Where one turn sends some rows of the set: a few examples, then the rows asked
q_144: [  2   4  -5 -11   1   3   4 -18   1   5   4 -13  12  -2  -1  15   3  -3
  -1   4   6   5  19   7  -3  -7 -19   0   2   0 -10]
q_936: [ 16 -11   0  -4   4  -4  -1 -11   8  -7   6   6   2  -4  -5   5   8   3
   3   6  -2  -9  -1   0   8  -1  -2   7  11  -4  -8]
q_30: [  7  10   4  -5   2   2  13 -13   4  -1   5  -6   5  -1   0  17   3   5
  -6  -6   7   0   6  -7  12  -7 -17  12   8  20 -12]
q_228: [ 11   8  -6  -9   7   5   9  -9  13   4   7  -2   7  -9 -10  16   2   5
  -2   2  -3   1   7 -16 -11   0  -2   1   7   7  -4]
q_699: [ 13  14   4  -2   2  -6  -1  -4  11  -1   4   7   3  -1  16  10  -3   4
  -7  10  -1 -11   4  -8   2  -7   0   8   0  -5  -1]
q_231: [  3   7   0   1  -1  -6   0   0   8 -16  11  -4   3  -1  -4   7   7   2
  -4   2   6  -3   6  -1  16  -5  -9   9   0   9 -13]
q_298: [ 13  -2  13  -4   3  -3   8   0   7   4   3  -7   2  -1   8  -8   5   0
   2   9   5   8   9  -1   7   0 -12   2  -4  -2  -8]
q_814: [14 12  7 -3  0 -7 -3 -3 10  0  3  4  3  2 14  9 -5  3 -4  9 -5 -8  9 -8
  4 -9 -3  8  1 -5  0]
q_624: [16 -1 -5 -2  5  5 16  0 -2  4  3 -5  7  0  1  5  0 11 11  6 -5 -1  7 -5
  0 -1 -2 -5  4 -3 -6]
q_801: [  2   7  -5 -12   1   4   4 -19   3   4   4 -13  12  -4  -3  15   2  -1
  -6   0   1   5  17   4  -4  -5 -18   0  -2  -4 -11]
q_935: [  9   6  12 -11   6  -9   2 -10  15   3   7  -3  -1 -10  -4   6  11  -4
  -8   6  10   6   7 -13  -5   2 -13   5   0   7  -7]
q_473: [ 12   6  -2  -8  13   4  17 -26   6   1  -1  -4  -2   2   0  10  -9  11
  -8   8   1  -3   6   0   8  -8 -10   3   8  11  -7]
q_924: [  8   6  -6  -1  14  -3   3 -11  10 -12   2  -1  -4   2  -7   0  -4   9
  -3  14   1  -4   3   4  14  -5  -6   1  -1  -1  -6]
q_991: [ 11   2   3  -4   2   0   8  -5  10  -1   2   3  13 -12  -2   1   9   0
   1  -7   3   1  -5  -5  15   0  -9  18   6   1 -10]
q_466: [  6   4   4  -6   7   4  -5 -11   3   6  -7  -4   2  12  -1  16  -4   8
  -2  14   8   1   2  -5  -6  -5 -14  10   4  -5  -3]
q_44: [ 12  -3  -3 -10  11   9   2 -18  16   7  -3   0   4  -3 -13  -2   0   3
   4   7  -1  -4   1  -3   6  -4 -14   6  15   3  -5]
q_511: [ 12  22   1  -8   8  -9   6  -9   4   1  10  -1   7 -14   6  11   6  -5
   4  -2  -2  -1   8  -3   7  -8 -19   2  -6  -3  -5]
q_853: [  6   7   3  -5   4   3  -4  -9   1   7  -8  -6   4  13  -5  16  -5  10
  -1  11   6  -2   6  -8  -4  -4 -13   6   4  -9  -5]
q_501: [ 10  -1   0 -11  -4  -3  14 -23   6  10   0  -4   7 -12  -4   1   7   0
  -4  -2   7  -9   4  -6   7  -2 -11   5  13   8 -13]
q_73: [ 10  24  -3  -5   7  -6   8  -7   5   3   9  -1  10 -15   6  10   5  -5
   6  -1   2  -4  11  -2   8  -7 -16   1  -5  -1  -5]

q_699 turns into q_73
q_814 turns into q_511
Now find these:
q_44 turns into q_936
q_624 turns into q_298
q_30 turns into q_473

